Each row below has a hidden score, from 0 to 30, with 15 about the middle. What is it? The score is a weighted sum of the row's numbers plus the product of two more (or one squared), each taken from its middle value.
tensor([-0.86, -0.50, -0.45, -1.75,  0.64,  0.35, -0.87, -0.02,  0.24,  0.92,  0.17, -1.36, -0.36, -0.08, -0.16,  1.56]) -> 18
tensor([-0.85, -0.50, -0.49,  0.24,  0.62, -0.99, -0.01,  0.43,  0.41, -0.50,  0.08, -0.27, -0.25,  0.08,  0.90, -0.84]) -> 20
tensor([ 1.21, -0.50,  1.09, -1.37, -0.92,  1.00, -1.06, -0.21,  0.34,  1.42,  0.20,  0.70, -2.01, -0.23, -0.98, -2.06]) -> 19
tensor([-0.84,  2.82,  1.37,  0.25,  0.62,  1.07, -0.29,  0.99, -0.41, -1.58, -0.73, -0.32,  1.46,  0.25, -1.72,  0.72]) -> 17
tensor([-0.86, -0.51,  0.52, -0.04,  0.63, -1.35, -0.43,  0.12,  0.37, -0.86,  0.42,  1.23, -0.83,  0.09, -0.25, -0.22]) -> 14
tensor([-0.83,  0.52,  0.74, -1.34,  0.64,  0.84, -0.55, -3.42, -2.87,  1.19,  0.61,  0.69, -1.67, -0.27, -0.08, -1.13]) -> 20
tensor([ 1.21, -0.27, -1.15,  1.29, -0.89, -0.79,  1.00, -0.26,  0.32,  0.25,  0.52,  1.56,  0.31,  0.07, -1.70, -0.03]) -> 3
tensor([-0.83, -0.29,  1.41,  0.45,  0.63,  1.18,  0.14, -0.12,  0.42, -1.23,  0.32, -0.40,  1.61,  0.09,  0.96,  1.41]) -> 15
tensor([-0.86, -0.51, -1.39, -0.01,  0.64, -0.07,  0.17, -0.36,  0.60,  0.84,  0.18, -0.73,  0.28,  0.23, -0.16,  0.01]) -> 18
tensor([-0.85, -0.28, -1.17,  0.74,  0.65, -0.76,  1.02, -0.38,  0.46,  0.37,  0.51,  1.49,  0.20,  0.17, -1.70, -0.19]) -> 8
tensor([ 1.22, -0.48, -1.04,  0.80, -0.96, -0.72,  1.24, -0.08,  0.31,  0.31,  0.34,  1.79,  0.18,  0.01, -1.72, -0.26]) -> 6
tensor([-0.87, -0.50,  0.89, -1.34,  0.66,  0.79, -0.65, -0.33,  0.55,  1.43,  0.40,  0.72, -1.92, -0.40, -0.08, -1.63]) -> 22
tensor([-0.85, -0.50,  0.99, -1.37,  0.62,  0.96, -1.18, -0.32,  0.34,  1.41,  0.15,  0.73, -2.03, -0.07, -0.96, -2.54]) -> 23
tensor([-0.85,  0.51, -0.63,  1.23,  0.59,  0.96,  0.98, -0.10, -0.51, -0.81,  0.60, -0.41,  0.65,  0.12,  0.94,  0.04]) -> 17
tensor([-0.84, -0.49, -0.37,  0.73,  0.62, -1.16,  0.00,  0.09,  0.43, -0.41,  0.56,  0.02, -0.15,  0.14,  0.88, -0.82]) -> 17
tensor([ 1.24, -0.52, -0.94, -1.33, -0.94, -0.18, -0.62, -0.29, -0.74,  0.84,  0.24, -0.79, -0.07, -0.18, -0.18,  1.12]) -> 12
tensor([-0.85, -0.51, -1.24,  0.13,  0.61,  0.03,  0.37, -0.15,  0.47,  0.83,  0.24, -0.88,  0.29,  0.12, -0.16,  0.29]) -> 16
tensor([-0.83, -0.52,  0.21,  0.20,  0.65, -1.34, -0.50, -0.19,  0.48, -0.49, -0.01,  1.57, -0.61, -0.06, -0.21,  0.07]) -> 12
tensor([ 1.22, -0.53,  0.85, -1.43, -0.93,  1.02, -1.25,  1.31, -1.59,  1.25, -1.93,  0.64, -2.13, -0.25, -0.94, -2.37]) -> 26
tensor([ 1.22, -0.52, -0.99,  1.60, -0.94,  1.04,  1.22, -0.20,  0.20, -0.68,  0.43, -0.27,  0.48,  0.21,  0.97, -0.14]) -> 13
tensor([-0.85, -0.29, -0.58,  1.47,  0.65,  1.04,  0.95,  0.15,  0.27, -1.18,  0.12, -0.52,  0.64,  0.13,  0.96,  0.14]) -> 16
tensor([-0.82, -0.51,  1.98, -0.16,  0.64, -0.17, -0.34, -0.42,  0.19,  1.16,  0.28, -1.33,  1.64, -0.05, -0.90,  0.92]) -> 15
tensor([-0.85, -0.54, -1.29, -0.54,  0.65, -0.06, -0.04,  0.07, -0.33,  1.02,  0.41, -0.60,  0.10,  0.09, -0.14,  0.66]) -> 15
tensor([-0.82, -0.50, -1.30,  0.83,  0.65,  0.51,  0.75,  0.04, -0.37,  0.12, -0.58, -1.09,  0.24,  0.10, -1.73, -0.28]) -> 13
tensor([-0.81, -0.48,  0.83, -1.43,  0.64,  0.71, -0.39, -0.36,  0.31,  1.04,  0.45,  0.56, -1.41,  0.01, -0.11, -0.37]) -> 22
tensor([-0.85,  0.54, -0.52,  0.73,  0.64, -0.95,  0.09, -0.81,  1.11, -0.25, -1.12, -0.10, -0.16, -0.01,  0.91, -0.90]) -> 22
tensor([-0.86,  0.52,  0.94, -1.27,  0.60,  0.87, -0.64, -0.75,  0.26,  1.22,  0.65,  0.79, -1.69, -0.31, -0.10, -1.31]) -> 21
tensor([ 1.20, -0.29,  0.97, -1.39, -0.93,  0.96, -0.78, -0.51,  0.07,  1.45, -0.15,  0.70, -1.81, -0.18, -0.13, -1.70]) -> 20
tensor([-0.82, -0.28,  0.59, -0.44,  0.59, -1.48, -0.44, -0.18,  0.73, -1.09,  0.27,  1.30, -0.91, -0.09,  0.93, -0.28]) -> 17
tensor([ 1.22, -0.52, -1.05, -1.08, -0.95,  0.28, -0.13, -1.23, -0.34,  0.86,  0.05, -1.10, -0.07, -0.11,  1.30,  0.92]) -> 13
tensor([-0.84, -0.23, -1.01, -0.95,  0.63, -0.03, -0.21, -0.03,  0.66,  0.81,  0.45, -0.93,  0.04, -0.07, -0.15,  0.91]) -> 18
tensor([-0.84, -0.52, -1.19,  1.21,  0.62, -0.83,  0.89,  0.51, -0.69,  0.18, -0.78,  1.75,  0.39,  0.19, -1.69, -0.12]) -> 9
tensor([-0.85, -0.50, -0.78, -1.21,  0.65, -0.03, -0.48,  0.66, -0.60,  0.70,  0.70, -0.77, -0.16, -0.20, -0.17,  0.97]) -> 17
tensor([-0.83,  2.79,  0.09,  0.23,  0.64, -1.28, -0.27,  3.22, -0.77, -1.09, -5.22,  1.22, -0.59, -0.05, -0.25, -0.03]) -> 27
tensor([ 1.23, -0.53, -0.87, -1.06, -0.92, -0.02, -0.19, -0.42,  0.26,  0.88,  0.52, -0.86,  0.01, -0.13, -0.19,  1.01]) -> 12
tensor([-0.85, -0.52, -1.12, -0.60,  0.64, -0.08, -0.29, -0.24,  0.68,  0.93,  0.03, -0.63,  0.01,  0.02, -0.17,  0.51]) -> 19
tensor([-0.83, -0.53, -1.00,  1.83,  0.62,  0.89,  1.36, -0.41,  0.61, -0.82,  0.40, -0.35,  0.45,  0.13,  0.97, -0.24]) -> 14
tensor([ 1.21, -0.53,  1.89, -0.31, -0.95, -0.13, -0.19, -0.22,  0.70,  1.09,  0.28, -1.61,  1.85, -0.14, -0.96,  1.66]) -> 11
tensor([-0.86, -0.53,  1.80, -0.31,  0.64, -0.13, -0.48,  0.23, -0.58,  1.15,  1.48, -1.51,  1.77,  0.02, -0.96,  1.51]) -> 12
tensor([ 1.24, -0.51,  1.83,  0.10, -0.92, -0.08, -0.09, -0.44, -0.16,  0.83,  0.27, -1.52,  1.51,  0.16, -0.96,  1.20]) -> 8
tensor([-0.84, -0.50, -1.04,  0.53,  0.62, -0.54,  0.56, -0.38,  0.45,  0.60,  0.50,  1.59,  0.02,  0.06,  0.96,  0.00]) -> 12
tensor([-0.81, -0.53,  0.21, -0.14,  0.62, -1.33, -0.42, -0.06,  0.48, -1.05,  0.44,  1.17, -0.78, -0.04, -0.20, -0.23]) -> 14
tensor([ 1.25, -0.53, -0.98, -0.63, -0.89,  0.34,  0.05, -0.01,  0.48,  0.92,  0.55, -1.26,  0.00,  0.04,  1.27,  0.41]) -> 16
tensor([ 1.25, -0.51, -1.32,  0.75, -0.92, -0.85,  0.78,  0.43,  0.21,  0.27,  0.32,  1.66,  0.33, -0.08,  1.24, -0.28]) -> 11
tensor([ 1.22, -0.51,  0.98, -1.65, -0.96,  0.95, -0.87, -0.15,  0.19,  1.28,  0.62,  0.59, -1.96, -0.17, -0.08, -1.39]) -> 21
tensor([ 1.22, -0.52,  1.33,  0.04, -0.91,  1.21, -0.41, -0.39,  0.40, -1.89,  0.38, -0.47,  1.55,  0.27, -1.73,  0.38]) -> 8
tensor([ 1.23, -0.29, -0.73, -1.21, -0.90,  0.23, -0.19,  0.07, -0.01,  1.10, -0.06, -1.17, -0.22, -0.05,  1.32,  1.18]) -> 16
tensor([ 1.23,  0.50, -0.76,  1.62, -0.94,  1.09,  1.22, -0.81,  0.09, -1.08,  0.53, -0.56,  0.52,  0.02,  0.97, -0.22]) -> 12
tensor([-0.84, -0.53, -0.89,  1.59,  0.65,  1.01,  1.24, -0.40,  0.14, -0.50,  0.24, -0.65,  0.44,  0.02,  0.97, -0.24]) -> 15
tensor([ 1.23, -0.27,  0.24, -0.06, -0.96, -1.35, -0.19, -0.06,  0.34, -0.59, -0.53,  1.23, -0.74,  0.00, -0.21, -0.05]) -> 11
tensor([ 1.23, -0.27, -0.71, -1.39, -0.93,  0.31, -0.31, -0.02, -0.15,  0.97,  0.40, -1.15, -0.20, -0.08,  1.31,  1.21]) -> 16
tensor([ 1.24, -0.52, -1.05,  0.87, -0.96, -0.74,  0.92, -0.25, -0.06,  0.04,  1.06,  1.78,  0.13,  0.24,  0.93, -0.10]) -> 9
tensor([ 1.23, -0.23, -1.16,  0.25, -0.96,  0.40,  0.50,  0.50, -0.09,  0.75, -0.09, -1.10,  0.04,  0.17, -1.70,  0.13]) -> 11
tensor([ 1.24, -0.30,  0.96, -1.24, -0.93,  0.80, -0.68,  0.25,  0.33,  1.37,  0.16,  0.63, -1.75, -0.29, -0.04, -1.50]) -> 21
tensor([-0.85, -0.51,  1.82, -0.40,  0.61, -0.15, -0.43,  0.88,  0.58,  1.05, -1.25, -1.47,  1.70,  0.05, -0.95,  0.98]) -> 22
tensor([ 1.25, -0.55, -0.30, -1.83, -0.94,  0.18, -0.83, -0.08, -1.11,  0.65,  0.07, -1.26, -0.44, -0.10,  1.29,  1.43]) -> 17
tensor([ 1.25,  0.49, -0.78,  1.56, -0.92,  1.12,  1.11,  0.14,  0.82, -1.06, -0.08, -0.48,  0.55,  0.19,  0.96,  0.05]) -> 13
tensor([-0.84, -0.52, -1.15,  0.74,  0.62, -0.89,  0.55, -0.25,  0.24,  0.54,  0.22,  1.73,  0.42,  0.28,  1.30, -0.51]) -> 14
tensor([-0.83,  0.51, -1.13,  0.01,  0.62,  0.37,  0.27,  1.70,  0.78,  0.74,  0.55, -1.11,  0.06, -0.05,  1.29, -0.01]) -> 24
tensor([-0.84, -0.52,  1.53,  0.20,  0.65,  1.23, -0.06, -0.40, -0.10, -1.64,  0.18, -0.36,  1.64,  0.11, -1.72,  0.91]) -> 11
tensor([ 1.21, -0.50,  0.89, -1.32, -0.94,  0.73, -0.55, -0.12,  0.30,  1.13,  0.22,  0.35, -1.43, -0.34, -0.06, -0.81]) -> 19
tensor([-0.83, -0.49, -0.47,  1.48,  0.66,  1.10,  1.04,  0.29,  0.27, -0.98,  0.09, -0.37,  0.67,  0.21,  0.93, -0.09]) -> 17
tensor([ 1.23, -0.53, -1.01,  1.30, -0.92,  1.13,  0.98,  0.05, -0.53, -0.39, -1.06, -0.44,  0.55,  0.18, -1.69, -0.17]) -> 9
tensor([ 1.25, -0.52, -0.79, -0.99, -0.96,  0.28, -0.16, -0.34,  0.10,  0.88,  0.00, -1.24, -0.12,  0.14,  1.29,  1.04]) -> 15
tensor([-0.83,  2.80,  0.76, -0.45,  0.63, -1.55, -0.68,  0.32, -0.11, -1.02, -2.63,  1.35, -1.14, -0.28,  0.87, -0.43]) -> 22
tensor([-0.84, -0.53,  1.73, -0.09,  0.60,  0.04, -0.22, -0.57, -0.50,  0.83,  0.48, -1.70,  1.17,  0.15, -0.22,  0.19]) -> 15
tensor([-0.85, -0.52,  1.66,  0.15,  0.62, -0.12,  0.18, -0.33,  0.12,  0.49,  0.00, -1.55,  1.50,  0.11, -0.96,  1.04]) -> 13
tensor([-0.81, -0.52,  1.84, -0.36,  0.64, -0.08, -0.30,  0.10,  0.44,  1.12,  0.60, -1.50,  1.61,  0.02, -0.97,  0.97]) -> 17
tensor([-0.83, -0.54,  0.44, -0.25,  0.66, -1.36, -0.78, -0.11,  0.39, -0.85,  0.50,  1.29, -0.88,  0.00, -0.26, -0.30]) -> 14
tensor([-0.82, -0.50, -0.97,  1.31,  0.63,  1.12,  1.09,  0.08,  0.40, -0.34,  0.20, -0.54,  0.53,  0.01, -1.72, -0.34]) -> 11
tensor([ 1.23, -0.53,  1.28,  0.05, -0.91,  0.99, -0.03,  0.80,  0.57, -1.85, -0.66, -0.37,  1.44,  0.21, -1.74,  0.59]) -> 12
tensor([-0.84,  0.52, -0.30,  1.03,  0.63,  1.14,  0.76,  0.04,  0.24, -1.34, -0.20, -0.46,  0.74,  0.18,  0.96, -0.11]) -> 18
tensor([-0.86, -0.51,  1.72,  0.01,  0.59, -0.07, -0.07, -0.45, -0.08,  0.73,  0.42, -1.49,  1.56,  0.17, -0.97,  1.15]) -> 12
tensor([-0.82, -0.50, -0.93, -1.00,  0.63,  0.19, -0.24,  0.34, -0.38,  1.09, -0.47, -1.15, -0.14, -0.14,  1.28,  0.59]) -> 21
tensor([-0.85, -0.26, -1.27, -0.38,  0.64, -0.14,  0.14, -0.13,  0.37,  0.67,  0.16, -0.55,  0.11,  0.06, -0.14,  0.39]) -> 17
tensor([-0.87, -0.28, -1.16,  0.79,  0.62, -0.94,  0.81, -0.17,  0.42,  0.32,  0.33,  1.86,  0.51,  0.12,  1.30, -0.72]) -> 15
tensor([-0.83, -0.28, -0.99, -0.86,  0.63, -0.03, -0.33,  0.73,  0.44,  0.92, -0.31, -0.60, -0.03,  0.04, -0.16,  0.91]) -> 19
tensor([-0.85, -0.47,  0.59, -0.35,  0.61, -1.51, -0.35,  0.96, -0.46, -1.18, -0.06,  1.25, -1.02, -0.18,  0.87, -0.48]) -> 21
tensor([ 1.23, -0.49,  0.89, -1.23, -0.96,  1.15, -0.93, -0.05,  0.29,  1.47,  0.43,  0.67, -2.03, -0.30, -0.93, -2.12]) -> 19
tensor([-0.83, -0.29,  0.51, -0.19,  0.62, -1.35, -0.61, -0.21, -0.28, -0.96,  0.48,  1.26, -0.82, -0.30, -0.24, -0.21]) -> 13
tensor([-0.85,  0.50, -1.30,  0.81,  0.64, -0.96,  0.72,  0.06, -5.00,  0.65,  3.13,  1.74,  0.36,  0.30,  1.26, -0.40]) -> 24
tensor([-0.83, -0.54, -0.70, -1.64,  0.64,  0.27, -0.77, -0.06, -0.16,  0.96,  0.04, -1.27, -0.28,  0.01, -0.18,  1.59]) -> 17
tensor([ 1.22,  2.80,  0.92, -1.28, -0.91,  0.87, -0.87, -0.37,  0.33,  1.34,  0.30,  0.78, -1.96, -0.39, -0.97, -1.91]) -> 19
tensor([-0.82, -0.29,  0.45, -0.19,  0.64, -1.34, -0.50, -0.30,  0.38, -0.92,  0.36,  1.33, -0.89, -0.18, -0.23, -0.14]) -> 13
tensor([-0.82, -0.51,  1.59,  0.28,  0.60,  1.01, -0.06, -0.24,  0.60, -1.08, -0.03, -0.32,  1.84,  0.24, -1.71,  1.32]) -> 10
tensor([-0.87,  2.79,  0.33,  0.04,  0.60, -1.34, -0.23, -0.96, -1.49, -0.42,  0.33,  1.53, -0.61,  0.03, -0.27, -0.08]) -> 13
tensor([ 1.23,  2.81,  0.54, -0.15, -0.93, -1.47, -0.47,  0.20,  1.61, -1.02,  0.14,  1.35, -0.86, -0.24,  0.92, -0.33]) -> 16
tensor([-0.86, -0.53, -0.48,  1.89,  0.66, -0.79,  0.61, -0.49, -0.12, -1.11,  0.27,  0.06,  0.09, -0.05, -0.23, -0.29]) -> 8
tensor([ 1.26, -0.25, -0.91, -1.28, -0.93, -0.16, -0.57, -0.14,  0.41,  0.80,  0.17, -0.78, -0.04,  0.11, -0.14,  1.04]) -> 14
tensor([ 1.22, -0.50,  2.04, -0.88, -0.90, -0.27, -0.80,  0.51, -0.11,  1.30,  0.05, -1.38,  1.83,  0.11, -0.19,  0.79]) -> 17
tensor([ 1.25, -0.49,  0.34, -0.05, -0.92, -1.36, -0.69,  0.35,  0.79, -1.13,  0.21,  1.25, -0.73, -0.19, -0.26, -0.39]) -> 12
tensor([ 1.25,  2.79,  0.75, -1.14, -0.88,  0.81, -0.37,  0.62,  0.44,  1.26,  2.31,  0.41, -1.47, -0.22, -0.09, -1.06]) -> 21
tensor([ 1.22,  2.81, -0.86,  1.45, -0.91,  0.99,  1.05,  0.80,  1.30, -0.66,  0.21, -0.49,  0.53,  0.12,  0.97, -0.02]) -> 15
tensor([ 1.26, -0.50,  1.07, -1.35, -0.92,  0.74, -0.57, -0.30, -0.52,  1.42, -0.49,  0.61, -1.64,  0.01, -0.08, -0.80]) -> 22
